In the data rows, the value 500 means zero.
Some points, each followed by its number:
480;612;381;411;309;345;410;556;520;425;483;386;280;452;456;382;567;460;401;433;628;498;408;478;576;445;459;522;389;513;407;488;521;636;471;490;606;470;413;423;592;418;465;419;307;460;422;395;447;679;427;503;606;495;525;345;443;387;429;519;386;457;658;572 0
286;404;297;298;474;326;175;490;396;359;183;546;364;380;213;316;449;215;655;305;526;356;376;482;259;588;489;600;321;260;552;364;308;350;489;351;367;322;399;606;363;505;418;359;541;518;180;336;261;143;352;372;504;544;678;373;364;509;230;276;513;332;423;406 1
700;611;685;734;633;686;628;531;620;689;738;453;424;666;694;634;552;839;462;708;512;754;617;543;716;367;501;428;570;725;417;569;499;705;658;596;612;640;685;526;825;389;699;629;539;461;621;691;620;640;516;628;500;528;506;646;661;507;600;613;453;697;668;659 2
507;451;421;504;429;593;400;274;459;549;646;517;326;501;539;382;517;560;531;613;483;645;482;521;492;405;497;554;464;399;610;484;416;375;554;510;413;609;352;322;377;546;443;572;625;510;472;466;453;595;494;421;358;398;506;478;514;505;375;438;465;513;474;443 3
387;545;457;436;525;454;599;649;340;456;356;481;691;256;398;478;452;416;414;414;503;342;401;417;361;563;300;318;441;322;575;465;417;451;544;396;522;382;389;469;389;399;428;467;553;520;635;451;504;416;572;373;325;428;324;551;406;432;347;502;696;383;365;361 4
489;197;333;340;332;217;539;446;268;279;511;329;437;440;414;214;385;480;655;373;682;380;370;311;358;369;679;586;408;306;435;358;420;493;293;466;238;678;380;238;198;482;261;201;384;517;516;503;328;465;065;628;694;362;315;255;211;424;513;340;427;344;244;479 5
589;810;689;674;818;602;432;406;648;633;513;622;468;684;578;690;644;652;504;699;194;569;614;596;652;538;461;410;589;589;568;662;609;699;655;476;699;330;552;540;760;595;693;585;678;484;646;703;573;504;722;559;444;586;541;526;626;510;571;801;441;662;642;499 6
671;539;413;626;417;602;566;276;540;649;603;566;435;580;665;569;567;578;526;513;384;686;644;581;638;343;522;485;593;661;531;593;478;624;390;595;520;598;590;503;619;452;513;516;527;490;631;473;519;648;462;633;521;512;518;554;667;645;561;470;487;667;599;616 7
440;412;287;404;419;402;396;489;620;462;578;552;507;578;424;449;653;439;438;532;620;281;554;564;509;602;457;578;488;433;402;333;588;492;395;596;466;458;562;426;399;599;507;493;286;480;480;200;546;570;415;529;476;495;529;300;552;487;449;459;399;428;463;414 8
New points follow, each followed by the number of its nearest point above, looking only along the 5 directions in which the numbered points spread most.
512;527;691;541;637;779;493;441;615;595;565;772;874;603;510;722;563;549;420;638;339;543;680;682;505;617;590;564;603;435;693;678;451;340;535;563;452;432;436;497;471;746;437;626;751;744;554;715;507;375;641;455;502;587;625;571;564;611;380;616;585;587;400;269 3
517;407;593;465;516;369;506;358;291;278;523;282;492;402;520;326;274;460;374;474;591;388;358;224;397;290;694;452;251;459;188;256;400;326;418;396;324;705;526;304;324;412;504;328;440;508;541;572;306;421;375;443;704;250;065;422;157;141;405;460;551;304;332;369 5
546;501;468;449;355;468;401;610;416;374;391;358;333;380;473;362;456;484;585;528;693;450;384;373;382;474;538;495;365;520;406;373;539;544;416;468;414;640;401;512;543;422;524;426;359;410;358;305;420;512;415;556;509;384;550;432;460;473;661;441;482;436;439;622 0
430;298;482;391;270;391;590;450;339;226;575;134;410;295;463;147;295;488;472;408;648;424;258;225;325;322;695;362;248;422;269;341;349;449;333;420;335;653;368;315;349;294;307;336;376;499;583;468;297;471;270;523;708;304;159;421;180;196;456;409;428;270;382;502 5
344;494;534;442;447;421;534;748;381;416;297;396;568;327;357;485;408;365;506;418;498;425;323;413;341;569;358;413;464;338;640;567;415;398;594;352;511;350;352;668;470;238;504;447;526;312;376;487;520;305;505;354;350;520;467;628;459;499;492;368;710;426;464;539 4
469;526;541;478;577;657;549;510;585;599;520;553;584;631;467;618;485;646;502;668;328;613;482;604;527;532;481;466;493;572;485;552;573;378;708;550;558;570;481;554;534;604;547;671;514;495;547;571;556;431;691;466;471;497;490;613;599;501;419;596;459;567;406;486 7
510;310;578;403;398;290;306;466;302;431;506;439;483;492;478;455;408;680;320;399;436;352;387;256;461;320;503;419;471;565;195;289;575;447;427;440;372;598;513;243;380;445;447;276;236;435;496;625;285;391;308;380;405;273;311;472;230;589;398;354;174;481;396;399 0
367;619;440;439;458;513;465;409;375;474;336;341;454;364;359;416;297;291;275;345;367;359;327;405;329;448;262;140;443;413;510;444;463;373;598;305;662;291;287;387;345;345;410;438;546;436;387;604;462;369;578;305;196;362;310;615;370;333;384;409;640;443;223;469 4
501;288;458;365;348;332;419;651;324;333;379;330;545;416;499;326;371;521;568;373;737;372;414;283;364;450;654;464;446;517;375;441;611;453;401;420;321;510;467;560;462;347;504;280;287;450;470;474;398;409;296;425;607;367;543;437;345;551;594;346;412;426;424;445 0
538;695;429;490;677;636;578;491;841;554;467;635;382;784;502;689;697;466;342;683;437;624;687;707;642;717;548;542;671;635;689;736;560;592;544;699;886;381;481;544;625;668;842;775;673;606;658;384;547;610;738;623;448;740;659;392;738;462;693;856;560;472;622;450 6
475;531;465;500;527;547;504;601;537;526;523;606;528;503;465;662;652;491;481;459;329;563;607;639;484;686;326;426;509;461;702;699;437;392;583;498;595;409;402;600;540;433;564;643;625;463;680;353;531;437;604;461;312;664;543;508;682;618;485;622;509;496;625;425 3
618;474;638;602;549;552;472;509;575;616;588;462;448;667;635;566;503;747;433;634;407;592;629;550;588;390;481;412;626;662;422;549;762;613;623;532;487;468;612;602;662;512;671;529;358;469;587;685;569;486;559;531;553;452;589;576;550;687;633;650;302;587;579;472 7
568;520;563;566;690;623;515;648;545;623;580;397;421;692;553;596;446;633;630;529;591;663;468;541;613;424;574;421;496;594;509;671;547;548;710;512;570;605;555;717;672;430;664;528;510;417;351;584;564;432;500;510;452;584;660;693;617;536;566;398;406;607;657;732 7
222;476;366;258;603;304;416;488;447;231;159;508;533;288;196;347;373;304;489;573;526;328;374;325;352;646;407;472;278;345;403;286;350;189;464;292;447;212;345;512;515;388;490;381;379;240;285;435;443;327;500;254;531;544;498;462;370;225;412;478;487;226;617;261 1
389;411;486;457;615;438;411;484;528;440;458;677;476;540;400;362;604;436;540;497;554;323;513;562;491;616;563;769;489;327;602;423;465;438;364;523;384;506;389;432;404;651;446;445;613;688;416;433;394;401;464;459;572;521;584;335;458;542;433;490;500;436;619;357 3
523;555;346;553;378;442;488;498;540;461;480;533;210;452;479;585;536;442;743;376;634;439;546;551;537;513;456;435;391;437;558;632;423;430;348;514;643;420;335;586;522;460;578;584;503;399;433;468;415;683;526;468;466;560;519;426;598;368;626;478;678;484;596;663 0
462;271;464;329;240;265;471;494;418;453;604;423;641;456;474;448;482;663;483;482;768;518;428;368;379;461;650;526;537;487;444;447;589;470;307;484;303;592;434;307;441;485;370;307;280;517;510;535;611;553;331;488;539;457;204;606;324;543;170;461;338;486;459;434 0
514;533;645;515;436;596;590;552;539;462;631;564;714;556;523;548;593;480;581;471;767;435;543;544;499;677;534;558;538;427;647;688;447;384;406;486;566;604;609;659;324;672;577;651;716;612;671;646;306;470;528;540;582;603;385;383;539;525;716;520;967;399;526;637 3
